In the rows, 128 means zero.
One turn moves each row of this set onto another row. After a few examples, where does it send each row asked below?
k85: [160 118 113  94 142 113 152 147  87 106 133 112 101]
k278: [123 127 113 121 169 144 157 130 144 157 138 149 111]
k362: [102 124 102 107 169 149 147 138 115 139 149 112 126]
k635: [110 137 125 118 175 148 147 141 131 151 127 144 114]
k912: [127 151 124  74 150 110 162 127 130 128 151 113 110]
k911: [100 115 102 116 164 142 146 130 123 136 155 119 125]
k3: [139 154 128  67 146 118 153 128 127 129 150 105 112]
k779: [142 103 113 132 152 126 136 167 124 121 144 162 110]
k205: [142 120 109 147 159 128 139 167 133 128 130 153 112]
k855: [118 138 134 125 166 137 151 143 147 164 134 132 105]
k15: [118 118 158  90 172 123 154 141 111 145 137 108  98]
k535: [128 125 150  86 175 119 174 134 131 142 129 114 101]
k394: [175 117 124 100 150 108 150 157  91 107 134 114 106]
k271: [175 134 110 138 144 142 155 153 105 142 144 121 140]
k841: [175 139 109 141 137 135 161 138 103 128 143 127 132]
k810: [121  84 150 123 163 118 140 162 131 120 144 136 113]
k675: [166 130 128 119 133  98 140 161 134  99 141 144 128]
k583: [102 117 112 108 170 145 137 142 130 148 154 113 133]
k430: [156 141 119 116 130 129 150 142 111 125 165  94 152]
k743: [165 125 119  94 157 109 161 163  88 110 134 114 105]
k831: [127 138 151  81 177 130 152 131 122 140 125 106 109]
k338: [158 143 120 102 128 119 146 126 112 113 156 111 154]
k862: [161 130 161 124 136 120 149 150 154 144 150 136 132]
k70: [163 129 138 110 123 102 138 164 135 112 164 137 127]
k197: [125 118 129 137 153 119 135 166 124 125 131 165 114]
k730: [111  93 149 118 170 118 147 168 126 121 138 138 113]
k43: [140 111 128 104 168 125 166 148  89 121 140  85 123]
k937: [149 119 135  98 164 122 141 137  90 116 131  83 124]
k979: [162 138 162 134 146 115 162 149 146 135 148 145 130]
k453: [172 128 111 151 141 135 150 144 109 137 143 128 138]
k960: [134 115 129  97 157 134 148 132  80 122 147  91 134]
k332: [147 132 159 130 139 113 154 145 158 145 149 143 130]
k680: [154 137 138 129 122  96 133 151 132 117 147 143 131]
k869: [123  96 152 130 177 120 144 174 129 126 143 138 123]
k651: [162 136 120 126 128 117 134 132 106 120 152  99 148]
k858: [126 138 125  66 146 114 146 130 130 132 147 104 111]

k197 goes to k635
k858 goes to k85
k779 goes to k278
And these:
k960 goes to k338
k453 goes to k332
k912 goes to k743

One turn moves each row of this set onto another row. After a few examples, where does it send each row asked below?
k946: [151 129 113 110 125 137 110 156 134 126 140 136 123 113 118 116 149 102
 133 126 113 178 152 148 121 119 132 142 101 131 133 138 134 149 133 132
 111 128 131 134 148 151]
k628: [109 164 145 153 134 143 137 144 116 126 126 130 131 145 135 117 128 102
 126 121 139  91 127 141 142 171 127 105 158 113 101 148 128 137 136 123
 131 109 117 119 116 155]
k581: [136 120 122 108 141 144 121 153 130 131 144 117 132 111 133 110 133 105
 135 128 126 172 160 145 116 136 130 143 102 120 140 145 116 163 136 125
 123 118 141 135 132 165]
k463: [126 132 120 146 127 126 125 118 124 124 133 126 115 119 132 128  89 104
 127 154  93 138 133 140 132 113 122  97 148 120 122  92 122 149 111 166
 141 105 127 136 102 118]
k429: [145  97 108 103 121 142 112 155 131 119 131 130 141 118 133 128 152 110
 125 143 128 179 153 131 120 126 125 139 106 130 145 142 127 150 137 143
 110 127 149 129 141 136]
k667: [120 155 144 148 154 115 147 109 115 126 124 110 127 140 104 124  96 163
 130 111 152 116  91 131 136 129 126 122 141 125 114 105 124 102 124 152
 163 136 138 139 122 118]
k543: [132  82 102 104 135 139 117 135 131 145 132 114 142 120 156 139 133 144
 124 138 154 170 159 126 117 128  99 111 126 127 153 143 124 142 141 151
 117 134 142 130 114 113]
k114: [130 132 106 102 117 139 142  94 115 130 108 120 161 115 125 131 126 128
 133 148 170 123 112 110 101 147 130 143 131 135 123 110 110 109 117 113
 142 136 127 137 135  90]
k21: [146  85 126  86 131 148 112 136 136 149 150 104 141 134 146 136 146 159
 131 130 146 163 145 131 108 119 112 118 118 128 149 144 134 139 140 147
 110 123 151 133 123 110]
k689: [ 97 156 144 151 140 141 140 147 114 119 131 129 143 152 141 112 132 109
 125 115 138  97 123 142 143 170 132  96 162 121 113 140 134 144 142 125
 130 109 116 127 119 151]
k806: [126 182 141 124 120 133 146 128 115 136 139 123 113 132 129 125 138 120
 126 141 145  83 121 140 145 134 132 124 147 140 109 123 145 139 147 106
 148 117 114 105 100 145]
k679: [153  86 123 105 125 131 102 142 132 145 139 125 132 132 136 138 150 144
 118 131 135 167 142 126 112 125 106 116 113 132 153 143 133 127 139 157
 105 136 143 129 135 103]
k315: [132 130 110  95 131 138 127 104 128 122 109 121 167 115 135 140 133 133
 138 117 159 112 109 120  90 144 127 149 142 115 110 111 111 103 102 134
 132 121 125 147 151  96]
k321: [141  82 114 106 133 140 116 136 132 150 137 116 137 127 144 133 136 139
 121 136 152 168 164 121 114 131 104 118 115 135 161 137 123 140 133 151
 113 129 150 132 117 113]
k206: [127 125 125 112 129 127 126 103 114 120 110 126 165 121 132 132 126 129
 128 137 154 117 100 111  91 172 123 137 133 123 121 132  94 106 120 135
 141 141 126 139 154 101]
k758: [141  98 116  88 130 148 118 151 132 124 141 110 146 118 143 129 145 123
 132 143 136 172 154 134 117 126 126 144 105 122 144 141 122 163 141 133
 120 113 156 127 132 144]
k874: [143  89 118  89 129 146 111 136 132 146 143 103 145 128 150 143 144 162
 128 134 144 162 137 137 112 123 108 111 124 113 143 145 136 137 149 142
 107 125 142 132 123 106]
k148: [121 127 140 127 135 140 124 115 127 125 150 105 127 128 143 122  87 128
 141 152  91 133 119 149 124 114 130  96 155 108 112 103 118 153 124 159
 144  93 131 140 102 123]
k962: [136 151 156 101 125 132 164 131 133 114 140 118 148 139 130 112 166 131
 148 119 142  99  98 120 127 124 147 148 144 116 108 112 139 132 150 113
 150 107 120 104 120 118]
k277: [110 131 138 139 137 139 175 136 128 112 120 127 155 138 135  95 142  96
 139 120 158 115 131 103 135 163 131 134 148 111 124 122 108 144 138 122
 151 110 127 112 108 134]
k336: [114 151 138 153 158 124 148 116 121 127 116 110 132 142 108 124  89 154
 130 100 155 116 102 130 136 135 123 122 144 108 112 102 123 106 114 158
 154 123 141 146 122 121]
k580: [122 154 146 148 148 110 143 110 109 133 117 102 114 135 107 127  85 148
 127 108 152 117  95 132 135 133 141 121 148 129 111 102 126 102 132 145
 159 130 131 144 121 127]
k476: [121 178 144 126 123 127 150 137 107 135 141 123 121 141 131 125 143 121
 118 140 144  86 113 139 151 134 136 117 143 138 122 106 152 146 152 106
 143 115 113 112 109 138]
k505: [133 142 134 139 128 111 145 144 136  98 115 162 141 130 123 113 170  96
 134 103 130 110 115 106 132 139 133 138 152 129 112 118 133 117 128 150
 140 126 111 104 139 117]
k774: [118 155 128 155 150 122 146 112 120 125 114 120 126 139 100 120  97 152
 133 103 155 123 102 128 142 122 128 120 148 128 111  97 133  99 111 153
 153 134 135 144 120 111]
k925: [150  90 110 102 125 123 102 141 126 143 132 125 132 121 144 151 148 143
 113 136 139 162 140 129 119 124  99 113 118 125 151 141 134 131 145 157
 107 143 137 125 131 104]
k600: [147 130 131  94 128 146 116 147 133 131 155 115 129 115 125 111 145 126
 142 135 118 173 139 153 116 119 142 143 101 132 131 144 132 156 153 116
 121 123 134 132 138 155]
k346: [119 150 141 155 152 119 141 117 114 132 110 103 121 140 107 125  83 142
 130  97 153 118 100 134 132 136 140 115 154 113 108 104 125 101 121 150
 148 121 134 152 125 129]
k260: [109 166 118 136 138 125 131 142 130 115 130 145 128 130 143 126 147 115
 136  97 134  91 133 138 143 124 134 119 171 151 107 116 160 136 123 140
 138 109 102 120 121 146]
k263: [136 139 143 136 118 124 115 117 120 120 148 121 115 131 126 129 100 123
 130 161  79 137 104 150 129 110 130  90 147 117 114 102 129 141 129 159
 136 111 123 133 117 109]
k949: [120 153 132 151 146 118 141 111 118 129 110 111 116 133 105 126  88 144
 135  99 155 121 104 132 136 122 145 118 156 130 105  98 136  98 121 149
 150 126 127 146 119 123]
k878: [148 101 122  86 122 142 106 148 133 120 145 120 143 121 137 133 156 131
 133 143 123 174 137 138 115 116 134 141 106 130 138 147 131 150 148 136
 115 125 149 126 144 135]
k781: [117 173 119 137 133 135 126 137 133 120 124 144 123 127 137 124 144 111
 140 102 132  89 136 144 139 127 135 120 172 142  93 130 157 128 121 134
 133 112 104 116 119 146]

k315 goes to k206
k878 goes to k429
k774 goes to k336
And these:
k260 goes to k689
k874 goes to k925
k949 goes to k346
k148 goes to k263
k21 goes to k679
k581 goes to k600
k781 goes to k628
k505 goes to k277

